One vector is turned by the same rotation once a step. Each row is the vector after some number of steps, and that number follows the row.
The counts run from 0 to 327.
[ -9, -11,   1, -28,  21,  -8,  -6,  -3,   8,  -9,  -6,  -7,  21,   6,  -5,
  13,   2,   8, -27,  18, -16,  -9,  12,  14,  -1,   3,  -9,  18, -19,  -8,
   8, -13,  -8,  -4,  12,   4,  16, -10,   5,   2,   4,  -1,  18] | 242
[-13,   5,   5, -37,  19, -11,   0,  10,   0,   6, -23,   3,  18,   0, -14,
  -5,  -1,  26, -25,  -1, -13, -15, -10,   3,   2,   0, -16,  22,   2,   2,
  10,  -8, -14,  12,  11,   8,  -1,   0,  -1,  -1,   8,   0,   3] | 26
[-12,  -1,   9, -24,  11, -11,   7, -13,   8,   6, -17,   8,  13,   4,  -3,
   0,   9,  22, -35,  -9, -11, -19,   6,  -4,  -1,  12,   6,   5, -19,   2,
  16,   6, -13,   3,   6,  20,  -4,   5,  -9,   2,  11, -19,   7] | 80
[  5, -12,  -7, -14,  11, -27,  -8, -11,  -2,   8, -15, -10,  10,  10, -10,
   6,  -6,  36, -26, -14,   0, -17,  -2,  -6,  -4,  20,  -1,  10,  10,   7,
  16,   2,  -2,  -2, -11,   3,  12,   1,   6,   9, -15,  -4,   1] | 325
[ 13, -19,   0, -16,  20, -23,  -5,   2,  -5,   9, -12, -10,  22,   8,  -1,
  -7,   0,  37, -26, -10,  -5, -13,   6,  -8,  -5,  15,  -2,  15,   8,  17,
  22,   1,  -5,  12,  -3,   5,   5,   5,  -6,   5,  -4,  -3,  -2] | 54
[-19,  -9,   8, -22,  17,  -9,  -7,  -4,  11,  11, -16,  -9,  28,   8, -17,
   6,  -9,  10, -12,   9, -18,  -6,  10,  11,  -6,  -7, -11,  17,  -8,  -5,
  16, -15, -13,  25,   7,   4,  -2,  -9,  -7,  -7,  -1,   7,  10] | 266
[  5, -16, -14, -11,   6, -26,   3,  -7, -11,  18,  -7,  17,  14,  21,  -3,
   4,  16,  15, -21, -15,  -9, -21,  -1, -10,   3,  -6,   3,   0,   4,   8,
   2,  15,   2, -24, -10,  -4,  -1,  -2,  21,  12,  11,  -4,   2] | 142
[ 10, -27,   9,  -8,  14, -17,  -9, -13,  -3,   6,  -5,  -4,  35,  22, -20,
  10, -16, -14,   3,  14,   0, -13,   6,  17,  -6, -22,   2,   4,  -5,  -8,
   6,  -7,   9,   0,  -5, -10,   3, -14,  12,   3,  10,  -2,   4] | 203
[-18,  -8,   9, -19,   9,  -8,  17, -24,  -5,  17, -12,   2,  27,  27, -14,
  17,   3,  12,  -3, -12, -11,  -7,  -6,  -5,   6, -10,  14,   2, -13,   5,
   8,  15,   7, -13,   2,   4,  -6,  -8,   4,   7,  15, -19, -14] | 115
[  0, -17,  14, -16,  29, -16,   6,  -9,  11,   6, -12, -13,  21,  22,  -7,
  11,   3,  24,  -2,   3, -10, -13,   4,  -8,  -9,   2,   1,  16,  16,  22,
  26,  -5,  -5,  12,  -2,   5,   4,  -1,   1,   2,   6,   2,  -2] | 30
[ 12, -23, -10, -27,  14, -20,  -4,  22, -15,  12,  -5,   6,  12,  10,  -6,
   8,  11,  24, -10,  13,  -8, -10,   2,  18,  10, -12,   0,  18,   0,   6,
  11,  -1,  -4,  -6,   4,   4,   3,  -7,  20,   3,  20,   6,   6] | 251
[-12, -20,  11, -30,  16,  -9,  14,   0,  -2,  10,  -8,  -5,  -2,  17,  -9,
  24,   9,  24,  -9,  10, -20, -13,   2,  12,   2,   0,   7,  13, -12,   2,
  20,   6, -10,   4,   4,  14,  -2,  -7,   7,  -2,  18,  -7,  -1] | 276
[ -6, -25,  -5,  -5, -14, -12,  -5, -11,  -4,  12,  -7,  11,  30,  12, -16,
  -2, -12,  -6, -22,  -8, -10, -28,   2,  -5, -10, -14,  -3,   5,   1, -10,
  14,  -8,   1,   1, -28, -14, -11,   0,  13,  -4,  -1,  12,  16] | 182
[ -8,  -6,  14, -17,  21, -22,   0, -12,   7,  20, -19,  22,   1,  16, -14,
  19, -11,  12,  -3,   5,   0, -10,  -9,  12,  -3, -11,   3,  -2,   6,   7,
  20,   6, -20,   3, -11,  20, -10,  -9,   8,   0,  17, -10,  -5] | 309
[ 11, -23,  -5, -23,  25, -36, -14,   0,   1,  19, -13,   3,  -3,  13, -20,
   5,  -6,  14,  -3,   8,   4,  -4,   2,  23,  -7,  -8,  -7,   7,  -2,  -8,
   4,   0, -15,  -2,   6,  11,   6, -14,   6,   6,   1,  -4,  -1] | 284
[-10,   1,  -4, -32,  19, -15,  -1,   9,   7,   6, -20,  -4,  14,   3, -15,
 -15,  10,  27, -25,  -4, -16, -23,   0,   4,  -4,   3, -15,  22,   0,  -3,
  10,  -7, -13,   9,  12,   9,   4,   6,  -3,   2,   5,   2,   8] | 25
[-14,   5,  14, -20,  12, -14, -13,  -7,   8,   6, -29,  13,  28,   0, -16,
   2, -20,  20, -30,   1,   3, -11,   2,  14,   1,   6,   0,   5, -11,  -1,
  19,  -7, -14,  16,  -1,  14,  -2,  -3,  -8,  -1,  -3, -11,   2] | 320
[ -9,  -6,  -2, -25,   8, -14,  -8,  -3,  -3,  12, -14,   3,  19,  10, -31,
   7, -22,  -9,  -5,  10,  -6, -17, -11,  22, -10, -15, -10,   7,  -5, -19,
   1, -10,  -5,   4,   1,   3,  -5, -15,   8,  -3,  13,   5,  20] | 233
[ -2, -13, -11, -23,   6, -17, -12,   3,  -4,   8, -12,  -2,  22,   1, -24,
 -13,  -5,  -4, -24,   5,  -9, -23,   7,  19,  -2, -14, -17,  11, -21, -26,
   0, -12,   2,  -3,   6,  -8,   6,  -6,   5,   7,   3,   4,  18] | 209
[ -5,  -7,  10, -15,  13,  -7,  18, -14,   0,   4,  -5,   5,  14,  17, -11,
  11,  18,   0, -24,   2, -18, -33,   3,   3,   0,  -4,   3,  -1, -12, -10,
   4,  11,   6, -26,  -1,  -6,  15,   0,  14,  17,  13, -17,   0] | 167
[ -4,   7,  17,  -7,  14,  -9,   4,  -8,   3,  14, -21,  16,  29,   4,  -9,
   0,   3,   3, -43,  -4, -20, -30,  17,  -3,  -5,   7,  -6,  -3,  -9,   6,
   9,   9,  -5,  -3,  -7,  -9,   9,   5,  -1,  11,   4,  -5,  -4] | 135
[  6, -29,   2, -16,  13, -16,  -3,  -4,  -1,   7,  -8, -18,  27,   7,  -5,
  -6,  -1,  36, -17,  -9,  -8,  -6,   7,  -8,  -7,  11,   1,  17,  -3,  11,
  23,  -3,  -2,  13,   0,   3,   1,   3, -10,   0,  -5,  -1,  -6] | 53
[  5, -16,  -5, -10,   7, -25, -11, -18,   4,   9,  -8,  20,  26,  21,  -3,
 -10,  13,   4, -11, -12,  11, -10,  12,   9,  10, -14,  11,  -5, -23,   1,
   0,   9,  -2,  -8,   6,  15,  -2,  -8,  -3,  15,  13, -25,  10] | 121
[-11,  -9,   9, -18,   2, -14,   2, -23,  -7,  20,  -8,   4,  17,   6, -20,
  -5,  -8,  -6, -29,  -5, -23, -23,  18,   0, -10,  -7, -13,  -3, -24, -11,
   9,   5,   7,  14,  -4, -12,  -5,  -4,   3,   5,  -1,  -2,   7] | 157
[ -6, -24, -12,  -5, -16, -12,  -7, -12,   7,   6,  -2,   9,  31,  14, -10,
  -6,   6,  -1, -23,  -9,  -7, -28,   4,  -2,  -3, -12,   1,  11,  -7, -10,
  16,  -8,  -2,   0, -22,  -5,  -9,   5,  11,  -4,   1,   9,  24] | 183
[  3, -16,  -6,  -5,  13, -24,   0, -14,  -8,  19,  -7,  -7,  34,  26,  -9,
  11,   8,  16, -12, -14, -13, -16,   5, -16,   0,  -8,   3,   5,   8,  12,
   3,  11,  14, -18,  -8, -20,   6,  -3,  17,  13,  -4,  -1,  -8] | 140
[  1,  -9, -11, -16,   9, -10,  -9,   6,   7, -10,  -1,  -1,  34,  14,   1,
  15,  10,  13, -30,   6,  -4, -17,  -1,   2,   5,  -1,  -2,  27,   6,   3,
   9, -14,  -2, -20,  -3,  -9,  10,  -3,  22,   2,   3,  11,  25] | 217
[ 11, -10,  -1, -21,  14, -22,   6,   2, -14,  14,  -3,   9,   4,  18, -13,
  -2,  12,   0, -13,   7, -10, -31,  14,  18,   1, -15,  -7,   2,  -9,  -1,
   8,  13,   8,  -2,  -2,  -2,   4, -11,  21,  13,  29,   1,  18] | 198
[ -4, -18,   1, -26,  10, -16,   7,  -4, -12,  19, -15,  19,  16,   9, -10,
   2,   3,  16, -16,  -5,  -3,  -4,  -9,  10,  12, -16,  12,   2, -20,  -3,
   1,  11, -10, -14,   7,  16,  -9,  -4,   2,   4,  14, -21, -20] | 91
[ -2,  -2,   2, -25,  31, -29,  -2,   0,   1,  24, -18,   9,   3,  19, -10,
   7,   6,  19,   1,   5,  -5,  -2,   9,  13,   4, -15,  -4,   7,   1,  15,
   9,   7, -14,  13,  10,  10,   2, -13,   5,   6,  13,  -7, -10] | 307
[ -5, -23, -13, -23,   6, -28, -10, -23,  -3,  13,  -6, -12,  21,  12,  -9,
 -10,  -6,  27, -15, -19,  -5,  -1,   4, -13,  -9,   3,   0,   9, -11,   1,
   6,  -4,  -2,  13,   9,   6,  -4,  -2,  -8,   5, -13,  -9,   7] | 76
[-10, -11,  -6, -24,  18, -20,  -5,   3,   7,  10,  -9,   4,  12,  22,  -4,
   5,  24,  32,  -2,  -4,  -1,  -3,   5,  10,  14,  -9,  11,  16,  -6,  16,
  10,   2, -10,  -3,  16,  18,   1,  -3,   2,   6,  11,  -9,   1] | 305
[ -9, -19,  11, -17,  16, -14, -11, -12,  24,  -1, -16,  -3,  34,   8, -20,
  -2, -13,   4,  -4,  10,   2, -17,  -6,  14, -13, -14,  -3,  15,  -1, -11,
  16, -25, -19,   5,  -1,  14,   4,  -4,  -8,  -5,  -3,  -3,  -7] | 18
[ -3,  -9,  -6, -12,   7, -18,   0,   2,   0,  18, -17,  -7,  13,  20, -16,
   7,   6,  41,  -5, -12,  -2, -21,  -7,   2,  -3,   5,   6,  17,  20,  19,
  21,   3,  -7,   8,  -9,   2,  -4,   4,   5,   6,   6,   6,   1] | 302
[  1, -33, -16, -12,   0, -22, -12, -10,   9,  -1,   4,   2,  13,  13, -12,
  -7,   7,  -4, -17,   2,   1, -28,   3,  14,  -8, -13,  -2,   9, -12, -26,
   6, -11,  -3, -18,  -7,   4,   6,  -3,  12,   9,   0,  -3,  25] | 207
[ -6,  -9,  -6, -18,  -4,  -7,   5,  -8, -13,   1,   2,  -6,  32,  25,  -7,
  18,   5,   9, -12,  -2,  -7, -18, -12,   0,   8,  -7,   6,  17,   4,   7,
   6,   1,  16, -14,  -3, -10,   0,  -6,  29,   4,  15,   2,  25] | 194
[ -9, -20,  15, -21,  19, -10,  17,  -1,   2,  17, -13, -13,   3,  19, -18,
  15,   5,  22,  -1,  13, -15, -20,   5,  18,  -5,  -3,   7,   9,  -6,   8,
  25,   5,  -7,  10,  -2,  12,   1,  -5,   4,   3,  22,  -3,  -5] | 277
[ -7, -17,   5, -24,   0,  -3,  -3,   5,  -7,   8,  -9,  12,  29,  -3, -12,
   3, -11,   0, -33,  15, -19, -18,   7,  11,   1, -10, -11,  11, -19, -15,
  11, -11,  -5,   4,  -4,  -5,  -5,  -7,   8,  -6,   7,   9,   8] | 211
[ -3,  -2,  -9, -21,   7, -18, -13,  -3,  -3,   8,  -2,   1,  35,  11,  -7,
  -9,  10,   3, -27,  -2, -14, -18,  23,  -3,   2, -10, -15,  16, -13,  -1,
   0,  -8,   7,   8,   7, -13,   6,  -2,   6,   6,   0,  10,  21] | 186
[  1, -10,  17, -16,  19, -18,   5, -17, -10,  12, -15,   1,  34,  15,  -3,
  23, -18,  26, -22,  -6,  -4,   0,  -4,  -7,  -2,  10,  13,   3,   4,  19,
  17,   8,  -2,  -3,  -3,   1,   1,  -6,   4,   3,   7, -15,  -9] | 84
[ -6, -22,  -1, -21,   9, -26, -11, -12,   7,  16, -10,   7,  -4,   8, -11,
 -11,   1,  18, -17,  -4,  -2, -11,  15,  11,  -3,  -1,  -4,   4, -24, -11,
  17,   0, -16,  15,   3,  21,  -2,  -2, -10,   4,  -6, -15,   7] | 317
